[111  83  82 123 131 163 170 150 137] : z_768
[165 169 150 136 110  82  84 125 132] : z_548
[133 152 175 154 143 118  92  76 106] : z_16
[133 168 167 100 134 107  79  87 126] : z_179
[ 74 102 129 142 175 159 147 126  99] : z_686
[124  99  74 102 130 142 174 159 147] : z_264
[132 167 168 150 135 168  81  86 125] : z_771
[130 156 174 153 141 116  88  76 118] : z_831
[118 130 156 174 153 141 115  88  77] : z_171
where: [107] : z_179, 6
where: [115] : z_171, 7
where: [143] : z_16, 5
where: [169] : z_548, 2
where: [134] : z_179, 5

[128 123 128 116 129 155 127 142 128 128 118 138 115 130 128 131 126 128
 118 138 149 155 121 147 135 128 112 108 128 137 147  96 109 128  89 121
 131  94 128]  z_371
[128 118 132 120 103 132 128 128 112 135 128 138 137 128 118 112 121 163
 166 140 128 128 161 117 134 157 155 138 120 130 156 128 128 118 135 125
 119 138 137]  z_825
[118 137 165 135 113 136 144 106 125 112 132 130 126 149 144 101 129 113
 128 121 128 112 114 128 123 127 134 121 102 135 134 128 128 126 124 136
 126 128 133]  z_889
[123 120 163 132 107 116 135 114 129 123 143 112 115 121 146 135 121 131
 127 128 138 140 130 121 133 124 158 168 117 142 128 103 160 128 144 136
 128 122 163]  z_444
[123 120 137 122 104 104 128 133 132 158 118 128 128 128 110 157 130 181
 117 127 142 150 134 119 128 151 165 134 149 128 123 107 140 138 133 119
 143 138 138]  z_319
[149 137 121 105 148 116 115 123 109 127 115 133 128 128 113 163 114  81
 128 130 128 122 160 128 130 129 144 104 127 128 103 143 140 128 109 114
 142 124 147]  z_47
asked: [149 137 121 105 148 116 115 123 109 127 115 133 128 128 113 163 114  81
 128 130 128 122 160 128 130 129 144 104 127 128 103 143 140 128 109 114
 142 124 147] : z_47
asked: [118 137 165 135 113 136 144 106 125 112 132 130 126 149 144 101 129 113
 128 121 128 112 114 128 123 127 134 121 102 135 134 128 128 126 124 136
 126 128 133] : z_889
where: [150] : z_319, 22
where: [102] : z_889, 29
asked: [123 120 137 122 104 104 128 133 132 158 118 128 128 128 110 157 130 181
 117 127 142 150 134 119 128 151 165 134 149 128 123 107 140 138 133 119
 143 138 138] : z_319

[122 122 133 133 122 133 127 127 127 122] -> z_539
[136 123 131 131 123 131 127 127 127 123] -> z_805
[140 140 133 133 140 133 135 135 135 140] -> z_996
[124 124 132 132 124 132 127 128 127 124] -> z_556
[137 161  86  84 159  85 130 126 130 160] -> z_602
[135 135 124 123 135 123 130 130 130 135] -> z_898
where: [160] : z_602, 10
where: [136] : z_805, 1

[145 148 143 156 147 122 105]  z_791
[138 130 137 165 152 111 119]  z_198
[148 142 146 166 147 129 112]  z_286
[141 143 121 164 155 108 105]  z_835
[147 140 148 167 148 128 112]  z_945
[148 148 130 148 146 114 102]  z_235
[140 123 136 152 156 117 122]  z_537
[141 143 121 164 151 126 153]  z_191
where: [129] : z_286, 6
where: [111] : z_198, 6

[135 139 130 175 174]  z_291
[177 138 133 174 173]  z_120
[135 131 139 167 161]  z_94
[145 178 148 176 161]  z_830
[140 124 136 176 177]  z_683
[141 131 139 176 155]  z_131
[147 127 143 170 158]  z_600
[137 137 127 179 157]  z_689
[137 137 136 173 163]  z_558
[147 128 130 178 171]  z_658
[146 132 155 176 137]  z_652
where: [175] : z_291, 4
where: [148] : z_830, 3
where: [141] : z_131, 1
asked: [141 131 139 176 155] : z_131
where: [157] : z_689, 5
where: [171] : z_658, 5
where: [179] : z_689, 4

[126 161 161 161 138 161 161] : z_733
[156 126 175 126 143 126 126] : z_892
[ 99 130 130 130 114 130 130] : z_790
[103 181 180 181 132 181 180] : z_519
[ 83 147 146 148 113 148 146] : z_669
[ 78 159 159 160 114 160 158] : z_498
[128 158 158 159 125 158 158] : z_654
[113 175 175 176 136 176 174] : z_143
where: [78] : z_498, 1
asked: [ 78 159 159 160 114 160 158] : z_498

[108 139  96 108 151 120 107 121] -> z_941
[134 134 134 129 134 140  89 151] -> z_3
[ 76 100 115 115 135 144  98  84] -> z_108
[109 108 120 137 124 109 128 133] -> z_112
[122 160 121 124 137 112 113 119] -> z_192
[109 139  96 108 151 120 133 121] -> z_142
where: [113] : z_192, 7
where: [135] : z_108, 5
where: [98] : z_108, 7
where: [76] : z_108, 1

[159 168 168 168 168 168 158 159 157 168 160 157 167 169 159 167 167 167
 167 168 168] -> z_656
[ 98 166  88  89  88  89  99  97  99  89  96  99  89  87  97  90  90  89
  89  89  89] -> z_676
[159 168 168 168 168 168 158 159 157 168 160 157 167 169 159 167 167 168
 168 168 168] -> z_283
[159 168 168 168 168 168 158 159 157 168 160 157 167 156 159 167 167 167
 167 168 167] -> z_345
[158 167 167 167 167 167 157 158 157 167 159 157 167 168 158 166 166 167
 167 167 167] -> z_361
where: [87] : z_676, 14
asked: [158 167 167 167 167 167 157 158 157 167 159 157 167 168 158 166 166 167
 167 167 167] : z_361

[93 92 91 91]  z_980
[147 146 147 147]  z_525
[89 89 88 90]  z_423
[94 95 95 94]  z_11
asked: [94 95 95 94] : z_11
where: [92] : z_980, 2
asked: [89 89 88 90] : z_423
asked: [93 92 91 91] : z_980

